(in the rows, 128 means zero)
Each row is a point on one shape in 12 dimensions made of curled strands that fork but never close a loop.
q579: [ 86 120 132 122 134 108 126 142 123  83  99 136]
q828: [172  88  97 134 125 133 127 160  67 160 147 147]
q956: [ 92 157 103 147  79 187  49 155 171 180 132 121]
q518: [ 73 117 148 124 131 109 138 137 105  93  87 140]
q819: [128 141 126 137 143 156 182  55 102 156 212 109]
q786: [142 132 121 119 162 137 163  64 117 153 193 107]
q274: [139 147 150 142 126 138 119 158 201  98 124 150]
q301: [173  65  86 139 121 131 131 155  52 172 146 144]
q319: [133 168 117 141 132 174  70 159 203 111 121 145]
q56: [ 73 115 154 118 133 107 141 138 100  94  87 137]
q305: [100 173 102 145  94 191  49 152 187 165 123 121]
q549: [ 83 120 135 122 133 108 129 141 120  84  96 136]
q642: [121 115 166  76 134  82 153 130  95  98 107 122]
q333: [153 141 154  85 128 113 160 138 134  93 135 114]
q265: [121 117  93 162  93 160 143 109  65 146  76 112]
q867: [174  64  85 139 120 130 132 155  51 172 146 143]
q306: [112 140 129 145 128 136 171  72 101 155 171 126]
q733: [126 128  89 193  85 141 147  76  62 160  82 103]
q480: [147 129 121 115 168 129 155  67 121 151 184 106]
q74: [136 160 123 141 133 168  79 162 202 105 123 148]
q866: [140 142 152 135 126 135 114 161 191  86 124 155]
q466: [168 118 116 126 129 139 123 164 101 139 143 154]
q814: [151 134 160  77 131 105 161 137 138  91 134 108]
q550: [131 140 125 132 147 157 181  53 103 154 218 106]
q837: [126 132  89 199  85 137 149  69  61 163  84 101]
q697: [149 148 152 136 120 146 117 163 204  89 127 152]
q732: [120 182 105 142 123 187  54 152 202 133 117 132]
q177: [114 120 165  86 139  83 148 138 100  93 107 121]
q541: [125 109 142  94 119 125 155 135  83 115 105 111]
q383: [ 71 116 151 125 131 108 142 137 100  96  86 141]
q234: [122 143 116 165 154  82 124  89 202 167 135  97]
q90: [ 76 121 142 127 125 115 142 112  96 115 105 140]
q126: [173  74  90 137 122 131 130 158  57 168 147 145]
q26: [122 143 114 165 154  76 125  83 200 170 137  97]
q241: [ 86 128 136 133 123 121 147  94  95 132 126 139]
q475: [ 94 162 102 147  83 189  49 155 177 176 129 121]
q568: [145 147 142 139 125 153 106 166 202  95 128 153]
q531: [111 181 102 144 110 191  49 150 198 148 117 124]
q291: [124 122  90 180  88 150 143  90  63 154  78 108]
q934: [123 119  90 173  89 154 142  98  64 151  77 110]
q889: [172  85  96 134 124 132 127 160  66 162 147 147]
q5: [119 142 146 152 136 123 124 148 196 112 118 137]
q783: [163 134 132 125 130 145 121 163 138 121 136 157]
q776: [135 102 166  58 132  89 152 129 114  96 129 109]
q303: [173  73  89 137 122 131 130 157  56 168 146 145]
q912: [171  90  98 133 125 134 126 161  68 159 147 148]
q779: [149 116 139  79 171  99  93  69 144 154 142  97]
q296: [121 113 166  74 133  82 154 130  95  99 106 122]
q80: [109 137 138 160 145 112 125 132 200 131 117 117]
q196: [152 132 160  77 131 104 161 138 137  91 133 108]
q34: [132  99 170  61 125  88 151 131  93  96 119 116]
q461: [136 117 157  65 162  90  69  65 155 165 125  93]
q161: [174  61  84 141 120 130 132 154  49 175 145 143]
q447: [150 160 112 124 138 130 128 134 113 124 155 133]
q311: [133 147 149 145 129 133 121 155 198 102 122 146]
q18: [118 143 103 163 158  58 128  61 189 182 149  92]
q487: [139 140 151 134 126 134 114 161 189  85 124 154]
q997: [ 83 120 135 122 135 108 128 140 120  85  97 136]
q464: [125 125  89 187  86 145 145  84  63 157  80 106]
q552: [152 124 122 107 173 120 142  71 127 149 172 105]
q119: [105 138 130 144 126 132 164  76 100 152 160 130]
q785: [112 119 165  88 140  84 147 139 100  92 107 120]
q981: [106 124 120 122 143 107 108 153 143  66 114 137]
q98: [135 164 121 141 132 170  76 161 203 107 122 147]
q405: [127 177 111 142 129 181  61 155 203 120 117 138]
q703: [172  78  92 136 123 132 129 158  60 166 146 145]
q940: [ 92 117 162 102 139  98 140 145 101  88 100 125]
q421: [159 138 140 128 127 147 119 162 158 110 132 158]
q357: [170 109 110 128 128 137 124 164  89 147 145 151]
q586: [173  77  92 136 122 132 129 159  59 166 146 145]
q183: [156 141 143 130 126 147 119 161 174 104 129 158]
q822: [126 109 145  90 120 121 155 134  84 113 107 111]
q470: [154 149 143  97 125 123 155 138 125  99 139 122]
q612: [157 141 141 129 126 148 119 161 167 107 129 158]
q856: [146 116 143  77 169  97  87  68 146 157 138  96]
q722: [127 106 152  82 122 112 155 134  87 108 110 112]
q831: [129 146 149 147 131 130 122 153 197 104 121 144]
q800: [101 119 164  95 140  92 142 144 101  88 105 121]
q707: [131 101 167  64 125  91 152 132  93  97 118 115]
q973: [114 140 144 154 139 120 125 144 197 117 118 131]
q314: [ 88 147 102 147  71 183  47 159 159 186 137 125]
q891: [137 136 123 124 156 144 171  60 112 155 202 107]
q429: [ 92 156 103 147  78 186  49 156 170 180 132 122]
q362: [124 110 138  98 118 130 155 134  81 117 103 111]
q105: [125 144 148 149 132 127 123 152 197 107 120 141]
q219: [111 137 130 163 150 105 123 119 204 143 120 109]
q118: [122 141 127 142 138 148 180  62 103 157 196 116]
q35: [151 160 112 124 139 130 128 134 113 124 154 133]
q483: [132 100 169  62 125  89 151 131  94  96 118 115]
q191: [121 142 128 143 137 146 179  63 103 157 193 118]
q767: [127 106 152  82 122 112 155 133  86 108 110 113]
q167: [139 141 151 134 126 134 113 161 189  85 124 154]
q259: [134 165 119 141 133 172  73 161 203 109 121 146]
q152: [120 115 110 131 106 157 149 129  71 133  86 112]
q508: [112 126 124 124 143 109 106 156 150  66 117 141]
q625: [114 141 100 163 160  55 128  55 185 186 152  90]
q793: [ 82 120 135 122 133 108 129 140 120  85  96 136]
q507: [ 92 131 134 137 123 124 152  88  95 139 136 136]
q740: [157 140 141 129 127 147 119 162 165 107 131 158]
q637: [154 155 130 109 125 131 146 136 115 107 145 131]
q401: [168 117 115 126 128 138 123 164  97 142 145 152]
q987: [113 140 143 155 140 119 125 142 197 120 117 129]
q825: [121 116  93 161  93 160 142 110  66 145  77 112]
q712: [ 76 121 144 126 126 115 142 114  96 113 103 141]
q990: [ 93 131 133 137 123 124 152  87  96 140 137 137]
q240: [113 141  99 162 161  54 128  52 185 187 153  87]
q320: [ 94 133 132 139 123 125 154  85  97 143 140 136]
q711: [158 139 140 128 127 147 119 162 163 108 130 158]

Start at the first point of each line and follow the strands to each of the others. Where do the paths split? Write each fork as brackets around the two groups it separates, the group with the point that comes earlier in the line first. The first line is answered.
q405: q837 q447 q80 q956 -> (((q837 q447) q80) q956)
q732: q191 q161 q776 q305 -> (((q191 q776) q161) q305)
q362: q867 q712 q234 q152 -> (((q867 q234) q712) q152)
q98: q265 q90 q531 q889 -> (((q265 q90) q889) q531)
q405: q819 q296 q429 q912 -> (((q819 q296) q912) q429)
q119: q475 q550 q825 q161 -> (((q475 q161) q825) q550)
q118: q5 q550 q161 q152 -> (((q5 q161) q152) q550)
q259: q296 q429 q819 q703 -> (((q296 q819) q703) q429)
q305: q177 q819 q867 q314 -> (((q177 q819) q867) q314)
q319: q362 q819 q401 q475 -> (((q362 q819) q401) q475)
q357: q480 q956 q265 q303 -> (((q480 q265) q956) q303)
q732: q786 q940 q314 q828 -> (((q786 q940) q828) q314)
q541: q90 q956 q291 q973 -> ((q90 (q956 q973)) q291)
q531: q475 q306 q828 q934 -> (q475 ((q306 q934) q828))
q405: q196 q429 q550 q867 -> (((q196 q550) q867) q429)
q362: q90 q152 q997 q814 -> (((q90 q997) q814) q152)
